21 21 -49 12
-195 -219 333 -109
-358 -416 537 -183
200 225 -338 105
21 26 -21 1
-81 -92 132 -53
-187 -194 404 -117
136 147 -258 80
354 382 -679 199
92 118 -79 36
:
92 354 136 -187 -81 21 200 -358 -195 21
118 382 147 -194 -92 26 225 -416 -219 21
-79 -679 -258 404 132 -21 -338 537 333 -49
36 199 80 -117 -53 1 105 -183 -109 12

-257 130 -764 210 158 -105 -101
-363 369 -403 -134 -3 267 -238
448 34 184 110 373 263 225
71 -189 441 102 27 -328 -519
-352 262 -558 -137 82 217 -426
-200 -111 280 -124 -327 -59 271
737 163 171 91 195 230 353
-464 231 -639 111 111 -35 -146
454 -331 -84 -301 -95 -161 -248
581 -178 -133 -246 -111 -31 -87
-44 -76 157 -141 69 97 -627
368 -233 -77 -407 -120 -12 -340
:
368 -44 581 454 -464 737 -200 -352 71 448 -363 -257
-233 -76 -178 -331 231 163 -111 262 -189 34 369 130
-77 157 -133 -84 -639 171 280 -558 441 184 -403 -764
-407 -141 -246 -301 111 91 -124 -137 102 110 -134 210
-120 69 -111 -95 111 195 -327 82 27 373 -3 158
-12 97 -31 -161 -35 230 -59 217 -328 263 267 -105
-340 -627 -87 -248 -146 353 271 -426 -519 225 -238 -101

241 -60 85 241 -67 132 -19 55 -39 -343
-136 39 -62 -169 31 -88 23 -24 16 216
-119 -45 -47 -225 36 25 -47 81 -17 145
-430 226 -97 -135 137 -356 97 -316 153 584
229 -95 87 199 -58 176 -52 99 -50 -351
445 -78 199 602 -106 223 -33 12 -32 -679
-40 90 51 236 36 -90 30 -185 80 -1
:
-40 445 229 -430 -119 -136 241
90 -78 -95 226 -45 39 -60
51 199 87 -97 -47 -62 85
236 602 199 -135 -225 -169 241
36 -106 -58 137 36 31 -67
-90 223 176 -356 25 -88 132
30 -33 -52 97 -47 23 -19
-185 12 99 -316 81 -24 55
80 -32 -50 153 -17 16 -39
-1 -679 -351 584 145 216 -343

313 -117 -338 76 -13 -43 -201 -206 -118 28
269 -107 -350 65 -22 -56 -216 -179 -130 29
-250 193 153 -59 26 -373 -127 475 -291 -92
121 -281 -316 9 -151 484 81 -587 381 174
:
121 -250 269 313
-281 193 -107 -117
-316 153 -350 -338
9 -59 65 76
-151 26 -22 -13
484 -373 -56 -43
81 -127 -216 -201
-587 475 -179 -206
381 -291 -130 -118
174 -92 29 28

-508 223 -188 139 99 244 -40 -410 -42 99 5 -131 -160 -91 325 181
496 55 -85 -40 84 143 153 -411 -163 81 56 -130 88 -455 -55 255
78 269 -721 5 165 266 -8 171 332 -31 -137 169 87 -81 -292 127
-287 330 -293 166 -75 5 -109 -315 128 166 -20 -66 -74 99 340 85
57 28 133 449 89 372 -110 193 65 39 -45 241 61 378 -176 157
:
57 -287 78 496 -508
28 330 269 55 223
133 -293 -721 -85 -188
449 166 5 -40 139
89 -75 165 84 99
372 5 266 143 244
-110 -109 -8 153 -40
193 -315 171 -411 -410
65 128 332 -163 -42
39 166 -31 81 99
-45 -20 -137 56 5
241 -66 169 -130 -131
61 -74 87 88 -160
378 99 -81 -455 -91
-176 340 -292 -55 325
157 85 127 255 181

194 9 248 -50 173 234 131 113 33 49 -47 -264
-256 137 -39 99 -108 -187 -258 -152 41 23 -55 152
285 -220 97 -43 -309 -345 184 258 -103 -1 213 -169
-348 40 -416 63 -107 -85 -194 -198 -24 -89 -20 437
215 74 578 15 26 3 -4 151 92 154 -56 -417
-200 62 -15 89 -158 -232 -228 -111 11 29 -23 170
193 74 490 -5 107 78 30 125 83 147 -80 -388
85 -9 -132 -114 254 372 151 2 11 -37 -38 -57
:
85 193 -200 215 -348 285 -256 194
-9 74 62 74 40 -220 137 9
-132 490 -15 578 -416 97 -39 248
-114 -5 89 15 63 -43 99 -50
254 107 -158 26 -107 -309 -108 173
372 78 -232 3 -85 -345 -187 234
151 30 -228 -4 -194 184 -258 131
2 125 -111 151 -198 258 -152 113
11 83 11 92 -24 -103 41 33
-37 147 29 154 -89 -1 23 49
-38 -80 -23 -56 -20 213 -55 -47
-57 -388 170 -417 437 -169 152 -264

-139 -98
-508 -426
630 -100
100 155
170 553
-619 -391
:
-619 170 100 630 -508 -139
-391 553 155 -100 -426 -98

172 265 160 157 471 184 154 143 235 384 211 232 301 285 170 219
204 413 160 138 258 111 268 289 621 268 142 228 424 206 209 170
174 203 195 189 220 194 404 203 324 253 72 219 301 168 221 413
204 166 180 163 543 317 249 259 245 239 334 441 169 452 428 248
:
204 174 204 172
166 203 413 265
180 195 160 160
163 189 138 157
543 220 258 471
317 194 111 184
249 404 268 154
259 203 289 143
245 324 621 235
239 253 268 384
334 72 142 211
441 219 228 232
169 301 424 301
452 168 206 285
428 221 209 170
248 413 170 219

200 112 -36 245 266 -41 219
-159 -96 -134 -499 -448 -80 -272
225 -674 210 -290 -380 315 -551
:
225 -159 200
-674 -96 112
210 -134 -36
-290 -499 245
-380 -448 266
315 -80 -41
-551 -272 219
---
-40 49 -411 8 -56
-16 -32 729 15 94
-102 8 -137 0 -20
10 47 82 23 9
:
-32 729
8 -137

-578 234 -388 123
418 -497 273 -233
280 114 -165 -623
198 107 526 634
:
-497 273
114 -165

-552 -57 -677
-369 -621 520
459 477 -470
:
-621 520
477 -470

-234 233 380 400
-596 398 514 320
-78 -49 275 -132
:
398 514
-49 275

-62 773 -42
65 681 19
16 233 91
:
681 19
233 91

625 591 161
419 746 -66
806 612 -324
762 359 748
-194 -399 754
:
746 -66
612 -324
